[[-0.51  1.34 -1.49  0.55 -1.02 -0.35 -0.80  2.44 -1.27 -2.66  0.05  0.24]
 [-2.50 -3.81  3.92 -0.70  1.64  5.33 -1.62 -5.08  1.68  5.39 -1.28  3.06]]
->
[[ 0.05  0.24 -0.51  1.34 -1.49  0.55 -1.02 -0.35 -0.80  2.44 -1.27 -2.66]
 [-1.28  3.06 -2.50 -3.81  3.92 -0.70  1.64  5.33 -1.62 -5.08  1.68  5.39]]

[[-2.15 -0.02  2.04  0.02  1.42]
 [ 0.44  0.02 -0.13 -0.12  6.18]
 [-0.11  0.01  2.17  0.06 -3.59]
 [-6.18 -0.11  0.92  0.08  0.33]
 [ 3.03  0.12  2.12 -0.02  0.72]]
->
[[ 0.02  1.42 -2.15 -0.02  2.04]
 [-0.12  6.18  0.44  0.02 -0.13]
 [ 0.06 -3.59 -0.11  0.01  2.17]
 [ 0.08  0.33 -6.18 -0.11  0.92]
 [-0.02  0.72  3.03  0.12  2.12]]

[[-0.69  1.09 -2.36  1.65 -0.38  0.44  0.69]
 [-0.50  1.45  0.96  0.99 -4.71  2.82  5.25]
 [ 1.60 -1.61  1.51 -1.18  0.30  0.09 -0.28]
 [-0.04  1.35  0.44  1.48 -4.54  3.26  5.87]
 [ 6.34 -4.63 -0.32  0.01  0.89  1.99 -0.17]
 [-0.44  0.65  2.51 -0.99 -2.10  0.61  1.85]
 [-1.00 -0.36  0.08 -1.92  4.28 -3.30 -4.99]
 [ 0.23  0.31 -6.03  3.98  0.29  1.11  0.23]]
->
[[ 0.44  0.69 -0.69  1.09 -2.36  1.65 -0.38]
 [ 2.82  5.25 -0.50  1.45  0.96  0.99 -4.71]
 [ 0.09 -0.28  1.60 -1.61  1.51 -1.18  0.30]
 [ 3.26  5.87 -0.04  1.35  0.44  1.48 -4.54]
 [ 1.99 -0.17  6.34 -4.63 -0.32  0.01  0.89]
 [ 0.61  1.85 -0.44  0.65  2.51 -0.99 -2.10]
 [-3.30 -4.99 -1.00 -0.36  0.08 -1.92  4.28]
 [ 1.11  0.23  0.23  0.31 -6.03  3.98  0.29]]

[[-4.63 -1.43 -1.79 -0.98  2.05 -3.00  0.87]
 [-4.63 -1.43 -1.69 -1.72  1.07 -3.24  1.27]
 [ 4.14  3.47 -1.87  1.70  3.76  2.42 -2.89]]
->
[[-3.00  0.87 -4.63 -1.43 -1.79 -0.98  2.05]
 [-3.24  1.27 -4.63 -1.43 -1.69 -1.72  1.07]
 [ 2.42 -2.89  4.14  3.47 -1.87  1.70  3.76]]

[[-0.16  1.65  5.73 -0.88  2.76]
 [-2.41  1.83 -3.93 -3.08  0.81]
 [-3.82 -1.96  0.17 -4.08 -3.24]
 [-0.72 -0.07  3.80 -2.28 -2.59]
 [ 0.68  6.13 -0.55  0.72 -1.78]
 [ 0.68  5.10  0.90  1.32 -3.40]
 [ 2.79  1.65  4.04  2.72 -3.24]
 [-1.85  1.14 -4.42 -2.48  1.79]
 [-2.83 -2.14  1.86  3.92 -3.56]
 [ 0.96  3.03  1.86 -5.48 -0.97]
 [-2.41  0.62  5.00 -2.68  0.81]
 [-2.98  2.69 -2.97  1.12 -3.56]]
->
[[-0.88  2.76 -0.16  1.65  5.73]
 [-3.08  0.81 -2.41  1.83 -3.93]
 [-4.08 -3.24 -3.82 -1.96  0.17]
 [-2.28 -2.59 -0.72 -0.07  3.80]
 [ 0.72 -1.78  0.68  6.13 -0.55]
 [ 1.32 -3.40  0.68  5.10  0.90]
 [ 2.72 -3.24  2.79  1.65  4.04]
 [-2.48  1.79 -1.85  1.14 -4.42]
 [ 3.92 -3.56 -2.83 -2.14  1.86]
 [-5.48 -0.97  0.96  3.03  1.86]
 [-2.68  0.81 -2.41  0.62  5.00]
 [ 1.12 -3.56 -2.98  2.69 -2.97]]

[[-4.97 -1.43 -3.34 -4.34  2.14  5.09 -4.63  2.90 -5.40 -4.88]
 [-2.74 -4.26  3.09 -5.14  4.34  5.03 -2.11 -4.20 -0.45  4.18]]
->
[[-5.40 -4.88 -4.97 -1.43 -3.34 -4.34  2.14  5.09 -4.63  2.90]
 [-0.45  4.18 -2.74 -4.26  3.09 -5.14  4.34  5.03 -2.11 -4.20]]
---
[[-5.92  4.15 -0.58  4.51 -5.49]
 [-3.68 -2.23  5.03  4.39 -3.24]
 [ 2.63  5.20 -3.67  4.46 -5.32]
 [ 4.53  1.95  3.55  4.53 -2.75]]
->
[[-2.23  5.03]
 [ 5.20 -3.67]]

[[-3.35  2.13  2.97  0.03  3.01]
 [ 0.45 -2.58  5.23 -2.73  5.03]
 [-1.15  5.96  2.06  0.80  2.06]
 [-3.52 -2.26  5.18 -2.00  5.13]]
->
[[-2.58  5.23]
 [ 5.96  2.06]]

[[ 4.19  1.61  5.35]
 [ 3.71  3.12  5.22]
 [ 3.62 -1.65  6.23]
 [ 0.91  0.77  1.47]]
->
[[ 3.12  5.22]
 [-1.65  6.23]]

[[ 2.11  1.33 -1.59 -0.27]
 [-2.35 -1.85  5.08  2.57]
 [-3.46 -1.61  0.98 -0.45]]
->
[[-1.85  5.08]
 [-1.61  0.98]]

[[-0.31  0.04  0.86  1.92 -0.18]
 [ 2.52 -1.88 -0.89 -1.73 -0.06]
 [ 2.93 -1.89  0.18 -0.74 -0.45]
 [ 5.62 -3.79 -0.53 -1.40 -0.17]]
->
[[-1.88 -0.89]
 [-1.89  0.18]]

[[-0.18 -2.35 -1.18 -6.08  3.26]
 [ 3.02  0.85 -1.86  0.26  0.04]
 [-2.28 -0.86  0.80 -0.68  0.17]
 [ 2.98  0.94 -1.83  0.22 -0.04]
 [-0.21 -2.26 -1.16 -5.79  3.12]]
->
[[ 0.85 -1.86]
 [-0.86  0.80]]

[[ 0.79  1.58  0.18]
 [-0.10 -0.12 -0.52]
 [-1.76  5.95 -0.17]]
->
[[-0.12 -0.52]
 [ 5.95 -0.17]]
